[84 145 93 117 169 139 153]
[109 133 133 109 125 131 104]
[151 115 157 125 128 122 181]
[126 141 116 151 141 141 142]
[84 117 97 116 105 119 193]
[100 107 76 91 159 147 112]
[92 137 156 126 105 121 167]
The entry directly below 93 is 133
Report the second entry from the end, reading row by row.
Answer: 121
The last entry of the smallest entry's row -> 112
Report the 3rd entry in reading order.
Answer: 93
Report the entry just right of the centre entry.
Answer: 141
Report the third entry on the diagonal from the top-right corner.
Answer: 128
The entry just right of the smallest entry is 91
Report the entry just left of the centre entry.
Answer: 116
The first entry in the row that holds the smallest entry: 100
Report the third entry on the main diagonal.
Answer: 157
Report the entry just left of 145.
Answer: 84
The 2nd largest entry: 181
Report the entry directly above the centre entry.
Answer: 125
Report the entry in the top-right corner.
Answer: 153
Report the 2nd entry in reading order.
Answer: 145
Report the bottom entry of the column that holds the largest entry.
Answer: 167
Report the bottom-left entry.
Answer: 92

arr =
[134 117 131 130 98]
[69 134 185 110 118]
[113 93 76 82 141]
[174 157 124 110 48]
Counting starts at 0.
What is the entry at row 0, column 2?
A: 131
The entry at row 0, column 1: 117
The entry directly below 93: 157
The entry in row 1 and column 2 is 185
The entry in the top-left corner is 134
The entry in row 2 and column 0: 113

X =
[130 138 129 124 136 126 138 135 139 127 142 130 127 137]
[140 153 142 140 156 139 156 147 152 141 159 137 140 145]
[138 119 137 135 122 137 117 126 127 135 123 137 137 132]
[119 74 119 122 99 135 74 122 115 121 87 124 121 140]
[167 97 171 184 88 196 94 82 83 176 91 165 163 83]
Indices start at 0.
The entry in the bottom-left corner is 167
Find the entry at row 1, column 0.
Answer: 140
Find the entry just left of 87.
Answer: 121
Find the bottom entry of the column that holds the largest entry.
Answer: 196
Find the entry directly above 97.
Answer: 74
The entry just right of the largest entry: 94
The entry in row 0 and column 1 -> 138
Find the entry just left of 145.
Answer: 140
Find the entry just right of 147.
Answer: 152
Find the entry in row 0 and column 0.
Answer: 130
Find the entry in row 1 and column 2.
Answer: 142
The entry directly above the largest entry -> 135
The top-right entry is 137
The top entry of the column that holds the largest entry is 126
The entry in row 0 and column 2 -> 129
The entry in the bottom-right corner is 83
Find the entry just left of 88.
Answer: 184
The entry at row 2, column 0 -> 138

m =
[77 118 45 160 116 109 161 122 96]
[78 119 45 171 110 93 155 115 95]
The entry just right of 118 is 45
The last entry, reading row by row? 95
The largest entry in the first column? 78
The top-right entry? 96
The 4th entry from the end, reading row by row? 93
The entry just left of 93 -> 110

[177 155 183 182 130 190 180 145 44 137 100 132 121 113 173 175]
The entry just right of 132 is 121
Find the entry just right of 190.
180
Find the maximum.
190
